Look-ups in named tables: a row name and a column name give one cell, copied from the table.

Butupi
cols = Leves, Nubepeb
Paf: [48, 50]
Modafa: [37, 43]
Puf: [73, 63]
Kop: [88, 76]
Nomag: [69, 9]
Goz: [65, 54]
Pulurer: [50, 59]

What is the Nubepeb of Pulurer in Butupi?
59
What is the Leves of Kop in Butupi?
88
What is the Nubepeb of Goz in Butupi?
54
What is the Leves of Goz in Butupi?
65
What is the Leves of Pulurer in Butupi?
50
What is the Nubepeb of Puf in Butupi?
63
What is the Nubepeb of Kop in Butupi?
76

Bif
         Pital   Pas
Mimug     -706   273
Vonara    -958  -202
Voso      -608   756
Pusul     -933    65
Dito      -752   421
Giz       -894   231
Bisikis   -805     8
Mal       -624   -39

Voso, Pital -> -608
Giz, Pas -> 231
Pusul, Pas -> 65
Mimug, Pital -> -706
Mimug, Pas -> 273
Pusul, Pital -> -933
Vonara, Pital -> -958
Bisikis, Pas -> 8
Voso, Pas -> 756
Dito, Pital -> -752
Mal, Pas -> -39
Vonara, Pas -> -202
Bisikis, Pital -> -805
Mal, Pital -> -624
Dito, Pas -> 421
Giz, Pital -> -894

Kuzuf.tsv
	Tuf	Dorevev	Gadal
Sem	-12.816	81.519	-22.621
Regolu	44.098	-9.106	-88.363
Zigisof	-28.556	6.054	23.423
Govenar	-75.567	-7.434	86.789
Gutav	-54.379	-43.320	-87.222
Vuf	-86.681	-82.416	-24.965
Guro	-38.580	-14.889	-29.924

Tuf of Vuf: -86.681
Tuf of Gutav: -54.379
Tuf of Govenar: -75.567
Gadal of Govenar: 86.789
Tuf of Sem: -12.816
Gadal of Guro: -29.924
Dorevev of Guro: -14.889
Dorevev of Regolu: -9.106
Gadal of Gutav: -87.222
Gadal of Regolu: -88.363
Gadal of Zigisof: 23.423
Tuf of Guro: -38.580

Table Vup
,Pavekap,Mupi,Lolupu,Rane,Bev,Kuz
Gelotim,6.01,4.65,1.10,5.64,4.90,4.69
Let,3.56,6.87,5.25,3.37,4.23,2.20
Lirero,7.04,4.12,6.36,6.33,4.89,8.37
Minazum,4.37,5.18,8.59,1.71,5.44,5.19
Rur,5.10,5.57,5.45,5.53,4.62,5.02
Dok,4.92,5.35,4.26,6.53,4.96,4.67
Vedatub,6.29,6.10,5.36,7.03,3.37,6.03
Pepunib,4.61,5.12,5.24,3.73,5.34,4.43

What is the Mupi of Gelotim in Vup?
4.65
What is the Rane of Pepunib in Vup?
3.73
What is the Rane of Rur in Vup?
5.53
What is the Kuz of Vedatub in Vup?
6.03
What is the Bev of Pepunib in Vup?
5.34
What is the Mupi of Lirero in Vup?
4.12
What is the Lolupu of Dok in Vup?
4.26
What is the Kuz of Dok in Vup?
4.67
What is the Mupi of Pepunib in Vup?
5.12
What is the Pavekap of Pepunib in Vup?
4.61
Row with the largest Lolupu: Minazum

Table Tid
	Noravu	Ver	Nom
Nabovi	8	104	36
Vir	128	84	125
Dud	117	128	114
Fotos	127	76	125
Bosonu	187	199	160
Rebas	215	196	181
Vagomo	101	81	105
Rov	84	158	87

Fotos, Nom -> 125
Vagomo, Noravu -> 101
Bosonu, Ver -> 199
Nabovi, Ver -> 104
Nabovi, Nom -> 36
Rebas, Noravu -> 215
Dud, Nom -> 114

Munad.tsv
	Sug	Zemo	Bosin	Zefoz	Nanu	Tum	Zanok	Mip	Gusobib	Zafa
Tezelup	429	-49	161	189	14	23	295	871	191	-216
Lirilat	630	192	103	203	378	151	619	66	224	197
Bup	-731	164	116	37	260	-96	-1	-316	175	191
Veruru	220	223	-196	130	299	217	-172	150	248	224
Vagakis	-177	190	415	26	331	165	376	782	268	-125
Volip	365	115	237	357	365	184	150	604	291	24
Vigid	35	193	10	215	379	394	-182	39	127	250
Sugore	253	290	370	52	540	244	307	201	207	404
Gofened	216	705	280	-14	180	218	-154	-272	193	545
Mez	-34	425	364	319	412	462	-32	128	84	154

Mez, Tum => 462
Vagakis, Tum => 165
Volip, Tum => 184
Veruru, Bosin => -196
Volip, Bosin => 237
Tezelup, Mip => 871
Sugore, Mip => 201
Tezelup, Nanu => 14
Mez, Bosin => 364
Row with the largest Zafa: Gofened

Table Vos
fields: Pazuz, Dutoper, Bezeta, Finege, Venibi
Batoke: [217, 463, -611, 353, -551]
Nobi: [696, 522, 596, 645, 471]
Geg: [-115, -240, 282, -210, 300]
Vemuna: [-446, -545, 307, -563, 324]
Ruba: [-407, -514, 300, -517, 325]
Kovu: [713, 531, 562, 664, 442]
Libe: [738, 548, 562, 684, 445]
Zuf: [746, 543, 576, 678, 450]
Rotekar: [949, 647, 748, 806, 608]
Fuvazib: [223, 485, -699, 371, -634]
Tadat: [-464, -556, 305, -575, 322]
Risoz: [780, 575, 517, 743, 410]
Fas: [797, 574, 574, 731, 459]

What is the Venibi of Zuf in Vos? 450
What is the Dutoper of Risoz in Vos? 575
What is the Pazuz of Geg in Vos? -115
What is the Dutoper of Batoke in Vos? 463
What is the Dutoper of Nobi in Vos? 522
What is the Bezeta of Tadat in Vos? 305
What is the Pazuz of Tadat in Vos? -464

Zazune
fields: Dur, Gan, Zul, Bulire, Taniraf, Sotuna, Fus, Dom
Tefum: [-54, -50, 45, 49, 46, 55, 20, -54]
Pifusi: [-47, -45, 45, 49, 46, 50, 35, -47]
Rufu: [26, 27, 63, 64, 64, 87, -74, 25]
Movefe: [-52, -49, 49, 53, 50, 56, 21, -52]

What is the Gan of Pifusi in Zazune? -45
What is the Gan of Movefe in Zazune? -49
What is the Fus of Movefe in Zazune? 21
What is the Fus of Rufu in Zazune? -74
What is the Bulire of Rufu in Zazune? 64
What is the Fus of Pifusi in Zazune? 35
What is the Zul of Pifusi in Zazune? 45
What is the Dom of Tefum in Zazune? -54
What is the Gan of Rufu in Zazune? 27
What is the Dom of Rufu in Zazune? 25
What is the Gan of Tefum in Zazune? -50
What is the Dur of Movefe in Zazune? -52
What is the Dur of Tefum in Zazune? -54
What is the Zul of Movefe in Zazune? 49
What is the Sotuna of Tefum in Zazune? 55
What is the Taniraf of Movefe in Zazune? 50
What is the Dom of Movefe in Zazune? -52
What is the Bulire of Tefum in Zazune? 49
What is the Dur of Rufu in Zazune? 26

Sil:
      Pibofon   Dipa    Tum  Zazemo  Tevub  Rigif
Gov     6.538  7.339  1.769   5.556  6.418  6.605
Mul     4.219  3.993  6.858   5.192  4.318  4.220
Dil     2.887  2.319  4.668   8.148  2.778  2.731
Bedo    5.637  6.003  4.513   4.941  5.651  5.696
Lol     7.648  8.728  3.722   3.012  7.711  7.849
Tuvi    5.263  5.535  3.816   5.816  5.218  5.278
Sez     4.823  4.683  9.318   2.951  5.108  4.926
Pul     5.837  6.140  7.226   3.026  6.036  5.974

Mul, Pibofon -> 4.219
Sez, Rigif -> 4.926
Bedo, Zazemo -> 4.941
Lol, Rigif -> 7.849
Dil, Dipa -> 2.319
Sez, Pibofon -> 4.823
Tuvi, Tevub -> 5.218
Row with the largest Tevub: Lol

